In the rows, 128 means zero.
Named moves (each a turn or a mirror), then the moves between two rows, first move first; the first pair answered:
move z_933:
[117 171 175 148  98 196  96 148 165 145 136 125  68 136 144  86 127  97
 138 101  78  84 135 139 112 126 125]  ->  [146 121 145 141 107 177 136 137 188 113 149  72  52 143 140 151 122 125
 159 121 106 178 131 112 137  89 154]
[123 126 121 151 130 156 118 124 130 123 125 129 118 148 133  93 114 103
  97  69 112  50 100 136 140 128 124]  ->  [148  82  94 147 142 140 151 118 156  95 135  82  99 145 130 148 110 131
 115  79 133 127 101 117 156  93 143]
[131 118 123 147  98 134 126 116 120 118 135 119 115 146 131 142 117 139
 120 137 139 149 150 135 131 115 165]  ->  [118 141 136 149  98 137 110 119 111 129 130 143 121 144 137 119 118 123
 109 128 128 114 152 142 127 131 154]
move z_744:
[133 112 140 136 114 169 112 133 168 107 136  76  57 168 137 164 141 119
 127 129 120 160 146 169 135  92 146]  ->  [142  94 143  84 163 108 110 154 156 190 118 113 112 117 134 175 131 124
 112 145 144 115  73 123 112  87 123]
[126 124 136  88 148 103 119 156 117 189 107 157 166  84 136 141 133 124
 112 123 132  84  81 102 102 129 106]  ->  [112 139  99 145 102  91 140  97  75  86 135 154 185 134 115 113 137 156
 103 132 155 130 170 152 140 145 132]
[128 123 129 129 118 159  85 149 134 121 118 120 119 116 105 114 147 121
  89 154 116  90  90 118 145 131 120]  ->  [126 117 111 133 121 128  91 134 115 112 116 133 148 119  93 111 145 136
  81 166 130  91  97 119 149 134 123]
move z_717:
[141 106  93  93 123  94 140  99  91 135 117  99 144  92 137 141 113 133
 133 158 128 139 148 149 134 138 108]  ->  [144  98  92  95 121 105 143 102  99 131 118  86 129  95 141 150 113 137
 137 154 123 149 153 145 135 131 114]
[119 109 139  91 133  80 121 140 100 150 107 174 142 150 145 101 135 116
 105 157 123  38 106 119  79 162  91]  ->  [131  83 125  79 147  53 138 135 104 150 112 159 149 142 143 127 131 133
 111 168 139  66  94 100  86 149 101]
[115 125 122 148 135 130 163 101 142 115 124 115 104 125 141 152 113 144
 145 133 135 143 139 118 144 109 133]  ->  [113 134 125 149 128 144 158 105 143 110 121 119  96 126 145 141 121 139
 146 127 126 134 149 128 144 118 131]
move z_616:
[109 168 147 155  96 179 118 119 136 108 132 143  95 174 138  83 142  90
 127  89  86  98 154 172 120 145 120]  ->  [147 101 108 136 118 125 173 107 155  83 142  89  99 162 125 161 133 142
 149 122 138 208 131 133 137  95 150]
[109 136 139 125 123 165 103 147 129 147 133 131 100 136 128 105 119 102
 132 109  87  97 139 127 131 129 121]  ->  [134  91 116 120 141 133 137 138 144 130 141  97 104 131 121 157 112 135
 145 126 119 166 125 103 136 103 136]
[124 147 135 124 111 115 143 159  92 127 112 172 148 133 125 106 120 141
 102 102 137 162 153 164 142 114 135]  ->  [128 136 127 119 111 111 156 154  97 126 114 163 148 134 124 112 121 143
 102 106 144 178 150 157 145 103 140]
[139 140 114 163 117 187 122 123 120  97 115 154 116 163 123 101 118  94
 162 132 135 131 153 130  91 112 136]  ->  [153 118 102 156 123 172 139 118 128  92 115 139 116 165 121 131 113 109
 167 143 149 167 146 122  93  95 146]
move z_160:
[127 109 111  93 119 119 128 119  82 132 122 178 143 125 110 101 138 138
 152 129 150 119 104 125 142 159 132]  ->  [129 115 137  92 116 172 110 147 125 141 118 147  87 125 127 119 141 117
 168 107 112 125  96 119 133 153 135]
[138 144 137 113 129 118 118 132 125 147 105 133 150 111 163 126 127 138
 131 115 123  96 111 120 111 142 129]  ->  [148 135 133 122 120 146 127 126 152 117 113  99 115 130 166 144 126 137
 146 112 121 140 126 121 120 124 149]
[133 103  99 132 137  69 153 113 115  90 133 115 162 137 113 160 140 168
 137 149 165 186 138 121 135 118 134]  ->  [117 136 147  99 160  98 103 153 123 185 107 162 160 102 133 130 144 121
 126 130 125  80  85 108 102 140  99]
Then:
Each pair is two moves apart.
[154 102 108 120 151 110 162 112 165 109 108 121 117  86 126 177 133 138
 124 152 147 164 149 112 133 123 139]  ->  [145 119 118 107 163  87 148 109 134 141  97 165 157  76 123 149 137 127
 106 157 149 107 132 116 118 143 118]	z_744, z_160
[138 107 121 130 130 109 129 144 123 120 128 126  95 139 121 146 121 131
 139 121 136 151 131 124 142 121 144]  ->  [123 132 141 128 124 127 106 154 116 142 120 145  97 140 131 120 122 113
 129 112 117 106 127 137 127 136 131]	z_744, z_616
[144 196 173 143 147 157 153 120 113  82 123 136 102 168 105 107 111 131
 141  85 128  92 131 152 107 179 111]  ->  [173 155 171 105 181 143 170 139 150 119 121 104  87 137 111 168 105 141
 163  92 139 131  79 104  98 141 115]	z_933, z_744
[126 132 109 170 123 134 130 105 124  85 121 116 138 172 134  76 142 136
 129 116 146 113 166 167 138 133 128]  ->  [138 123 141 140 145 175 117 148 177 142 109  88  86 147 155 106 138 111
 146 102 122 111 120 132 122 115 118]	z_933, z_744
[104 165 133 136 111 166  78 129 122 116 114 141 123 146 126  87 136 100
 120 117  96  75 139 137 130 142 124]  ->  [124 131 109 144 106 172 111 124 150  76 131  88  91 160 126 140 128 126
 143 121 110 159 156 129 148 111 149]	z_933, z_717
[143 101 115 134 132 121 133 128 144 126 131  97 108 128 125 164 135 126
 142 125 140 160 110 112 134 109 131]  ->  [139  99 107 138 130 110 139 120 132 119 129 101 125 134 120 156 130 132
 131 132 150 164 121 121 138 112 132]	z_744, z_744
[119 141 138 142 127 143 108 146 108 123 115 152 145 133 122  98 138 112
 122 130 111 100 133 139 124 126 115]  ->  [134 125 143 120 148 141 117 158 131 146 111 135 124 119 129 128 137 112
 133 131 107 115 107 113 119 111 111]	z_160, z_744
[126 122 143  86 142 125 113 156 153 173 114 136 118 102 136 137 126 128
 125 114 120  92  87  93 120 118 133]  ->  [135 115 127 122 110 153 128 139 168 102 130  92  73 139 134 147 122 140
 139 107 118 157 135 116 141 107 157]	z_160, z_717
[116 138 122 130 118 158 104 128 123 121 137 119  98 138 129 112 132 120
 131 114 112 129 148 152 134 138 140]  ->  [116 128 108 124 129 108 119 115  95 121 139 143 149 132 118 109 132 138
 123 134 135 125 142 147 138 141 137]	z_933, z_160
[170 131 134 143 124 155 168 122 187 157 100  83 133  93 131 120 133  97
 118  98 113 152 124  93 127  88 129]  ->  [172 131 106 157 111 113 183  90 146 121 112 100 181 106 110 109 130 127
 107 114 152 167 153 108 141  99 135]	z_717, z_160
[126 165 121 153 100 164 121 137 151 120 121 139 108 140 126 103 123 112
 137  92  94 122 145 145 124 132 140]  ->  [120 162 126 135 118 139 115 141 131 156 110 166 146 123 124  93 123 114
 122  98 102  89 118 139 109 143 127]	z_717, z_744
[148  96 134 124 124 122 139 138 153 131 143  93 132 130 130 169 128 137
 140 125 114 180 119 111 129  96 141]  ->  [126 137 160 142 102 166 106 144 147 134 136 109 108 145 138 123 131 103
 130 100  80 130 143 140 122 120 128]	z_717, z_616
[134 142 150 133 122  99 126 159 169 158 116 145 114 113 136  90 141  84
 100 123 144 100 143 125 151 126  89]  ->  [149 114 129 137 125  72 156 142 175 127 124 118 120 116 126 124 135 113
 111 138 167 156 149 115 164 104 105]	z_933, z_744
[120 141 138 140 142 122 115 108 126 134 109 131 129 118 120 110 118 126
 127 140 135  96 115 144 117 139 117]  ->  [122 140 130 142 139 118 121 100 122 124 110 137 133 120 115 107 118 132
 126 142 142 104 122 145 124 134 119]	z_744, z_717
